A: 3 groups of rows, each row roughly a mix of its group's hidden directions
A (115 x 11)
[[-16 -18 -23  41  13  43 -17  11  -4  -9  38]
 [-10  18  -3  30  16 -14   8  47  27 -17  39]
 [-33 -26 -53  -8 -23 -18  -5  -2 -28 -19  -3]
 [ 35  24  26 -12   9  23  -8  -7  56  -7 -14]
 [  2 -29 -36  11  47  26   3  29  20  16   6]
 [  7 -45  -1  20   5 -21  19 -40 -40 -11  10]
 [ -9   8  17   2 -21  21  -5  50  -1  51 -15]
 [-17  -9   0   5 -16 -37  -6  51   3  45   3]
 [-56  -6 -22 -11  33  -5   4  21   1  17  31]
 [-18 -39  11  -1  23 -30 -26  24 -36 -26   4]
 [ 26  37 -14   9 -45 -21   9  -7  -1   3 -41]
 [ 27  -2  -6   1 -32  29  -5  16  12  59 -11]
 [ 24  21  25  13 -44  12   4   5  31  35 -24]
 [-14  35   3 -31  39  -2  13  35  -2  33 -14]
 [-49   5  14  12  37   3  -3  30  28  30   2]
 [ 12  11  17  24 -48  -2  23 -37  15   1 -32]
 [ 30  29  13  39 -39  -4  13  -9  33   0 -19]
 [ 13   7  42  -2 -31  10 -36  -5 -20  32  29]
 [  8  52   7 -16  -6  16 -20  21  43   7 -23]
 [ 24  33 -14  20  -7 -17  -8  -3  20 -35 -48]
 [ -2  17 -13   3 -13  29  43 -21  27 -46  -7]
 [ 19   7  38 -21  -7   9  -3 -58  12 -25   8]
 [ -1  27  13   6  -1   1   9 -61   7 -41 -12]
 [-12 -21 -11   1  25   8  38  40 -19 -42  -6]
 [ 40  43  10  15  39 -26  12 -14  11  -2  15]
 [-18 -50  -2  -2 -14  -6 -23   2 -39   3 -40]
 [ 40 -20   5  -6 -21   7 -44  15   9  43  -6]
 [  1   1 -40   0 -33  49 -20 -20  24  10  -5]
 [-35  -7 -27 -19 -23  -6 -19  -4  31 -18 -45]
 [ -2   7  19  16 -43 -10  12  38  16  41 -23]
 [ 24   8  28  18 -44  28  19  12  22  28 -21]
 [-11  16  11   8 -36 -23  -8  27  16  55 -13]
 [ 10  -3  29 -10  33 -10  18  -1 -14  52  34]
 [ 12  23  27  -2 -23 -42  27 -19 -23 -35  -8]
 [  5  14  43   5 -11  -6 -35  27  -2  34  36]
 [-13  -5 -37  40  14  16   0  48  -4  11  24]
 [ 35  28  22   9 -31  29  12 -15  36  23 -10]
 [ 11  -9 -47  -6 -32  41  -3 -30  13  -6 -20]
 [ 18 -12  14  -9  32 -32  23  49  -6  23  21]
 [-32 -19 -24  25 -18 -28   5   8 -53   1  -6]
 [ -8  -6  10  28 -28 -11  32 -48 -12 -27 -23]
 [-15   5 -58   0  -8 -32  -7  -2 -14 -32 -26]
 [ 26 -11  30  15 -36  27 -16 -12  33 -12 -32]
 [-12  -4  -3  11 -19  40  52  19   3 -32 -17]
 [ 32  -3  21  -6 -13 -11 -57 -19  10  34   3]
 [ 22 -15  13   3  21 -13 -34  -8  -4 -16 -61]
 [-38 -14 -34 -15 -23  23 -21  12  19 -36 -19]
 [  9 -10 -28   0  10   1  19 -60  -3 -39   9]
 [ 15   7   8  -5   4 -54 -49 -28   8  -8  -9]
 [ 27  34  22  33 -21   0  15  -4  48  12  -8]
 [ 36 -29 -17  19  15   5  39   3 -37 -21  17]
 [-12  -4   5 -20  -9  10 -47  25  41  37  -3]
 [ 46  -9 -11  -8 -11 -19 -34 -17  25  39  15]
 [ 35   4  10  -8   3 -30 -43   2  17  44  14]
 [ 44 -15  29  -2 -21  31 -10 -31  13 -23  20]
 [-40 -27   9  -5  27  36 -28  -7   8  -2  35]
 [-19  10 -31  -4  19 -37  21   9 -49  15  21]
 [-38 -11 -38  -8  16 -28   9  11 -44   7  19]
 [-19   2 -13  12  25  47  17 -29 -12  -6  42]
 [  5 -11 -14  -6  -1  52  26  48   4  20  11]
 [ 13  17  41  10  32  18   2 -19 -21  25  41]
 [-12  11 -11  13   9  43  23 -37 -15 -18  42]
 [-19 -14   1  10 -32  13  16  54  -7  34 -21]
 [-23  32   6 -10 -12  22 -11 -60   3   1 -24]
 [-13 -29 -17 -19  39   9 -13  29 -18 -40  21]
 [ 24  12  42  11  14  17   2 -37 -31   9  34]
 [ -4  -4  16 -14  29 -11   6  32  45  -9  45]
 [ 34 -18  18  11  22  -9   3  45 -11  21  40]
 [  3 -10 -34  -2  25 -11  44  19  31 -37   6]
 [ -8  42 -42 -22  28 -22  21  10  -2  -3  27]
 [ -7 -48 -10  22  -3 -19  32 -17 -44  -5   0]
 [  5  24  40   1  -7  27 -23 -27 -14  32  35]
 [ 20  -8   3  53 -45 -19   6 -21 -19 -13   0]
 [ 12  -1  15  61 -47  -6   7 -15   7  -8   0]
 [ 16 -12  -5 -19  27  22  -9  65   5 -16  -1]
 [-36   6  11 -10  18  22   3  25  52  29  10]
 [-24   9 -15 -31  -4 -31  30  -2  34 -36 -22]
 [ 40 -29   4   2 -29  14 -13 -39  -4 -35  16]
 [-19  -9   5  -2  55 -25   4   8 -44 -21   8]
 [-17  57  14 -15  11  21 -10  34  19   5 -22]
 [ 37 -21 -16 -25   0 -22  45  21 -27  17  -3]
 [-16 -18   2  11 -36   5  12  53  -7  33 -24]
 [ -6 -19 -28  11  10 -12  -5  62  -7  33  -9]
 [-39  17  -9 -24   0 -32  10  -5  27 -19 -45]
 [  6 -16  -7   2  38 -28  14  59  17  12   5]
 [-52  -1 -45 -25  10   4   5  18  -2 -11  28]
 [-34 -22 -52 -13 -21  -1 -14  -2  -3 -38  -4]
 [-26   7  22 -16  36  15  -1  26  39  38  -4]
 [ 11  11  14  10   3  21  15 -63 -31 -21   0]
 [-38  10 -16 -28  -6  -6 -13  34  48  18   4]
 [ 30  12  22  -6  23   4  18 -16 -16   7  60]
 [-38 -22   7   7  10 -19   3  40 -44  -9 -22]
 [ 11  -9  -8  27  19  -5  36 -23 -48 -32 -14]
 [ 29  -9  37 -40   2  -3  -6 -39  30 -15  -4]
 [-10 -11   7  -5  53 -33 -17  13 -44  -2   3]
 [-26 -42 -13 -31  22   2 -18   3 -46  -6   9]
 [ 21   4  33   2 -34 -11 -40  20  21  22 -29]
 [ 45 -30  16  21  21   7 -17  -6 -35  23 -22]
 [-42   2 -23 -14  36 -20  10  25 -34  22  10]
 [ 33 -30  13  -3 -21   8 -41  25  -5  41 -10]
 [ 27 -10  36 -13   8  36  -1 -20  21  -1  47]
 [  6  13  40 -24 -21  -2   0 -52   3 -31  10]
 [ 37  -5  18 -19  11  18   6 -26 -19 -12  54]
 [-15  -9 -38 -11 -39  -6 -20  21  38 -13 -30]
 [-15 -21 -29   5   6  26  45 -28 -18 -31  17]
 [ 17  19  -1 -21  -5   3 -43  33  38  33  10]
 [ -7  -4   5  50 -47   7  -5  -5  34 -17 -16]
 [ 11  42  -8  -2 -12  12   6 -56  31  14   8]
 [-32   4 -30 -17  31 -26  13  16 -41  15  22]
 [ -6  -5 -39  42  20  50 -15   6   4  12   7]
 [ -8 -12 -46 -24  -6  20  26 -31  21 -29 -20]
 [-34  -2 -15 -12  33 -29   1  32  -5  10  46]
 [ 20  37  18  18   4   4  11  -2  63   9   7]
 [-13   9 -13 -13   5 -42  29   8  26 -38 -35]
 [-17  36   2  -3  12  28  32 -11   7 -50 -18]]
which group is each row in? (one row of each group first)
[-37   6  16 -19  30   5   4  37   1  46 -14]	<111>
[-32   1  -2  -8  54 -21   2   9 -29 -27  23]	<63>
[ 42  21  32  21  -2  -7  25 -22 -24 -19  30]	<121>

[-29 -35 -25  19 -31 -18  -2  -1 -47  -6  -2]	<111>
[-20  23  48  -9  11 -38  21   0 -14 -21  27]	<121>
[ 30 -14  11  -6  -1 -27 -47   3   6  46  19]	<63>
[  7 -24 -34  28  31  -4  26  11 -35  -9 -31]	<121>
[-27 -11  14  39  -3 -26  -2  20 -15  32 -42]	<111>
[ 34   4   4 -17  20  -2  14 -23 -30  -5  56]	<111>
[ 11   6  45  35  27 -28 -11  17 -35   9  -1]	<121>
[  8  12  13  -6  -5 -29 -50  -6   6  52   5]	<63>
[  8  11   7   2 -42  -3  -7 -39 -42  -1 -37]	<121>
[-17 -45   7 -19 -34  25 -18   8 -23   7 -35]	<111>
[ 45  27  21 -29  34   6  -4  -7  34   7 -14]	<111>
